(in the rows, 128 means zero)
The rows below fall into families. The same turns and mirrors carry the whole set onto itself and the rows of a family onto each other. For each named row, which other rows are in its family? Write them in the order they are listed.
These 18 rows form 3 families of 6 rows each.
k970: [114 129 136 119 182 170 109 149 135 150 176 140 117  84 146 138 131 125
 109 116 107 150]
k919: [131 123 128 131 108 133 166 135 128 137 101 128 177 157 148 137 116 118
 143 122 174  86]
k533: [116 131 124 127 116 159 170 114 137 109 168 124 134 130 167 195 125 104
 130 141 148 102]
k139: [143 138 116 138 116 122 158 111 140 139 110 104 162 181 141 127 137 145
 161 126 148 100]
k181: [126 121 141 104 162 156 103 148 140 147 200 137 128  93 161 133 147 106
 107 117 134 133]
k51: [136  87 148 113 133 184 137 159 101 173 129 154 112 115 146 132 148 133
 133 127 149 125]
k613: [114 136 120 113 103 138 150 124 159  95 184 118 150 138 150 174 133 101
 137 129 156  88]
k113: [108 138 130 110 115 162 170 121 139 127 185 113 128 122 159 181 102 111
 156 119 142 103]
k619: [119 132 144 123 173 159 100 126 131 163 198 123 133 114 140 121 116 121
 113 121 101 152]
k763: [122 135 126  98 155 125 114 151 128 121  96 107 124 137  87  98 139 158
 129 132 116 162]
k976: [122 142 120  92 138 104 137 152 135 117  84 116 152 135  92  95 116 136
 126 120 132 160]
k258: [ 96 152 101 128 127 117 111 112 164  94 138 119 146 147  93 150 123 122
 113 129  94 155]
k887: [101 145 102 103 123 116  90 134 176  94 158 120 139 130 103 128 130 112
 109 115 115 164]
k189: [143  96 127 127 114 178 148 135 110 182 131 148 110 125 156 108 153 120
 134 133 164 144]
k902: [ 92 153  98 119 105 129 117  94 153 105 153 109 133 145  99 140 107  99
 119 129 116 171]
k449: [125 133 113 134 110 133 149 109 129 123  86 114 153 170 143 155 139 130
 147 121 167  95]
k994: [137  97 151 109 142 161 143 163  99 175 128 160 134 105 131  97 138 115
 115 129 152 139]
k605: [125 136 114  93 134 133 141 161 140 135 109 114 113 126  93  88 133 160
 155 117 117 166]

The rest of the family of k258: k970, k533, k51, k763, k449
The rest of the family of k189: k139, k113, k619, k902, k605

The rows below fall into families. The same turns and mirrors carry the whole set onto itself and the rows of a family onto each other. For each named row, which other rows are in its family? Write them in the order they are listed.
These 20 rows form 5 families of 4 rows each.
k638: [109 129  83 134 163 112 111 171 137 133 130 144 114 109 127 135 112 172
  80  99]
k315: [114 138 109 135 162 134 130 125 144 129 132 133 112 170  98 120 128 123
 138 185]
k247: [120 144 103 141 147 160 108 105 144 128 144 132 125 166  97 145 103 139
 142 161]
k794: [128  99 124 155  80 159 165 176 120 102 128 107 132 108 146 148 110 135
 121  98]
k545: [124  97 142 146 116 150 165 180 118 129 147 111 137  97 149 140  97 155
  97  81]
k720: [113 142  87 128 135 114  87 158 129 130 141 133  96 114 124 148 111 175
  84 107]
k986: [110 141  77 166 146 117  96 158 141 133 144 123 110 104 153 144 132 150
  86 112]
k194: [102 157 110 124 150 139 121 116 141 124 115 146 125 162  81 141 116 135
 117 175]
k515: [131 146 132 120 164 143 130 115 135 131 145 130 121 166  96 143 125 113
 129 178]
k234: [117 123 175 156 109 118 199 133 146 141 134 114 141 144 150 124 113 119
 107 163]
k131: [112 112 129 147  88 119 160 194 127 113 138 112 141  94 156 140  85 153
 123 101]
k179: [107 139 169 139  92 103 177 137 142 137 122 126 143 140 136 127 114 115
 121 189]
k924: [119  99 137 147  82 138 147 188 125 144 137 121 143  98 147 143 105 159
 103  88]
k453: [119 130 141 169  89 105 187 111 156 140 119 141 149 158 142 136 122 121
 112 161]
k599: [115  99 151 140  88 141 162 194 136 118 124  99 137 106 145 136  87 162
 100 109]
k837: [127 136  90 131 174 117 101 153 121 143 153 143 115 114 131 149 133 148
  81 106]
k615: [119 141 102 109 158 132 118 121 119 126 136 157 119 156  92 132 112 130
 137 176]
k435: [100 119 163 161  91 123 191 132 140 149 133 125 144 140 145 111 107 126
 135 168]
k642: [105 111 141 149  96 113 189 138 140 126 110 126 154 149 142 125  98 116
 119 188]
k16: [127 131  81 133 155 125  92 175 140 134 134 138 110 126 112 150 141 153
  86 106]

The rest of the family of k315: k924, k435, k16
The rest of the family of k794: k247, k986, k453
The rest of the family of k234: k545, k515, k837

